In the rows, 128 means zero.
Z: 3 groups of rows, each row roughly a mix of its group's hidden directions:
Z (110 x 11):
[[178 113 150 148 158 173 150 118 102 136  87]
 [135 101 151 110 163 129 162  77 166 160 151]
 [135  66 158 114 131 138 108 133  69 120 104]
 [121 187 102 146 194 141 127 131 129 124 153]
 [ 69 157 145 116 128 115 171 123 108 121 176]
 [149 108  66 154 112 111 164 152 111 135  89]
 [108 153 106 140  89 117 117 185  79 106 120]
 [168  84 113 136 150 151 175  96 148 118  95]
 [ 77 181 134 112 122 111 140 168 155  95 130]
 [145 103 117 111  62  85 137 106 123 155 156]
 [125 132 166 142 181 174 129 138 156  86 109]
 [ 92 192 168 154 134 153 136 157 135 127 112]
 [126 144 134 129  98 149 119 184  84  78 111]
 [116 166 134 124 130 156 117 186  80 115  94]
 [150 164 161 144 104 158 143 131 144 195 130]
 [169  84 137 106 123 119 123  77 120 179 129]
 [114 168 177  87 139 159 148 130 145  85 141]
 [101 207 142 114 143 123 134 125 162 107 148]
 [110  91 131 136 147 126 108 163  81  74 102]
 [ 93 109 107  83  82  87 118 122 134 119 167]
 [128 187 148 183 149 142 118 114 167 114 126]
 [108  81 115 132  98  94 152  93 166  92 145]
 [159  77 105 117 132 142 142  70 105 119  94]
 [125 112 163 132 141 134  80  82 170 133 168]
 [156 120 170 163 157 170  84 160 114 132 128]
 [150  79 144 134 123 157 150 101 149 188 144]
 [159 132 110 193 132 151 104 160 105 115  92]
 [100 166 137 108  68 121 104 157 132 160 156]
 [110 103  84 121  72  85  95 139 121 132 147]
 [ 93 111  81  88  73 111 132 151 135 116 141]
 [ 89 111  97 106 118 103  85 158  88  92 128]
 [ 76 173 136  94 101 137 116 141  84 106 138]
 [149  79 181 104 162 168 135 140 111 126 122]
 [114 123 160 123 204 148 120 145 126  86 136]
 [ 89 118 140 125 133 127 112 173  98  63 107]
 [ 94 169 158 149 157 127 147 135 180  89 134]
 [152 127 126 175 139 169  97 156 100  92  94]
 [123 129  90 105  80  78 137 162 134 164 146]
 [ 82 119 168 131 174 140 127 129 103  73 133]
 [140 128 110 108  70  97 144  86 168 148 146]
 [122 181  91 110  86 107 108 126  79 133 123]
 [ 91 146 139 112 113 122 123 192  83 100 111]
 [100 115 141 127 115 139 106 161  56 104  99]
 [170 103 133 125 154 137 171 118  77 110  90]
 [110 130 159  79  97 114 131  96  94 145 176]
 [115 132 117 149 127 142  79 179  80 101 103]
 [122  73 141 136 146 145 111 172  87  99  99]
 [135 155 148 152 160 179 132 128 187 104 117]
 [104 161 146 128 149 101 127 108 186  91 165]
 [138 117 112 122 105  86 180  91 167 148 156]
 [ 96 165 151 135 124 122  98 200 109 120 126]
 [100 196 127 155 112 121  98 163 146 106 145]
 [170  79  76 153 112 111 132 143 159 141 115]
 [112 203  99 155 133 130 120 171 120 121 114]
 [188 111 135 111 145 150 112 125 108 190 121]
 [100 177 142 159 142 119  68 126 139 146 157]
 [153  82 104  76 136 116  95 136  86 105 131]
 [127 101  73 119 128 124 159 157  95  94  88]
 [151  81 125 114 120 110 152  89  83 172 114]
 [130 176 130 161 192 140 126 161 150 113 120]
 [128 106  86 123  98 143 106 181  78 135 110]
 [ 72 117 142 102 112 115 141 113 146  69 156]
 [152  90 136 102 146 159 101 148  66 152 119]
 [167 128 184 147 149 163 124  87 146 157 134]
 [160  86  88 150 128 114  93 116 121 184 137]
 [170  89 103 116  81 120 132 106 135 180 130]
 [102 100 150 131 152 152 113 184  99  86 105]
 [109 130  91 145 100  99 125 122 200 127 156]
 [106 159 103 103  78  95  92 164 130 131 154]
 [109 178  99 134  82 119 144 159 130  78 127]
 [ 89 157 142  85  84  97 133 126  96 131 164]
 [172  72 115 149 164 168 123 149 152 130 123]
 [120  67  72 125 124 134 139 126 120 175 113]
 [ 92 139 113  94  77  77 123 137 126 135 166]
 [111 119 155 152 166  97 138 106 155  64 122]
 [158 152 154 173 128 150 118 127 133 197 121]
 [ 98 167 116 112  84  82 128  94 113 150 157]
 [156 108 172 101 106 148 147  85 128 175 150]
 [114  77 109 125 150 104 122 139 129  56 130]
 [ 91 166 145 105  97 117  79 165 103 117 148]
 [ 96  87  61 107 112 116 125 154 114 107 114]
 [106 160 149 125 105  94 116 109 175 148 181]
 [163 111 121 114  65 118 136 108 150 181 123]
 [125  85  93  86  94  98 142 139  84 146 118]
 [129 100 140  83 115 103 177  87 119 164 147]
 [ 77 143 180 100 167 144 101 132 126 110 151]
 [176  63 104 114 131 117 126  93 124 155 140]
 [ 64 171 142 106 113 107 134 116 100 114 162]
 [ 92 178 123 108  92  84 139 160 117 146 151]
 [153 154 131 185 157 163 124 112 168 100 109]
 [157  70 115 107 141 125 134  71 131 164 127]
 [ 77 161  99 115 105  82 119 159 143 109 152]
 [157 115 125  69  98 121 116  86 105 165 149]
 [ 93 148 103 144 125  64 101 132 154 103 158]
 [ 85 193 121 155  97 118 150 131 162 118 132]
 [164 120 161 164 168 177 139 116 143 104  99]
 [136  87 123 106 143 135 139  49 124 143 149]
 [118 190 149 164 127 128  97 176 152 120 130]
 [166  72 117 148 141 142 149  83 146 164 120]
 [104 171 119 134 125 136 101 190 100  94 104]
 [120 145  77 150 105 100 133 181  94 138 100]
 [119 149 118 128  68  98  95 164  91 151 136]
 [111 174 111 157 147 156 125 178 152 100  98]
 [ 86 169 133 144 148 144  92 153 155  98 168]
 [159 107 145 111 139 133 102  95 178 169 168]
 [137  68 138  89 102 138 130  88 105 158 151]
 [118 101 102 115  71  98 121 115 141 177 160]
 [165  91  87 121 111 110 154  74 136 156 116]
 [114 156 154 139 200 136 114 134  97  91 123]
 [166  51  92 121 106 111 121 132 127 131 119]]
one row of each group, then the others: which group is each in?
[ 95 161 137 112 161 114 166 114 183 109 155] | E
[136 177 136 182 124 133 155 134 120 101  78] | B
[ 80 157 154  73 108 139 132 105 120 116 167] | R

[148 161 157 108 177 173 113 148 112 166 133] | R
[147 116 150 159 181 174 118 119 142  99  90] | B
[151 103 121  89 112  95 149  95 165 178 141] | B
[112 129 134  61  97 110 123  75 130 125 154] | B
[155 113 137 145 108 195 114 132 142 179 110] | E
[142 145 113 198 151 126 132 155 130 135  76] | B
[ 89 156  92 112  97 119 120 190 107 112 116] | E
[113 114  65  93  86  91 151 128 119 120 120] | B
[108 160 173 117 115 147 102 117 164 169 169] | E
[143 134 148 149 135 166  83 175 106  91  97] | B
[131 159 120 151  94 124 122 205 109 110 111] | B
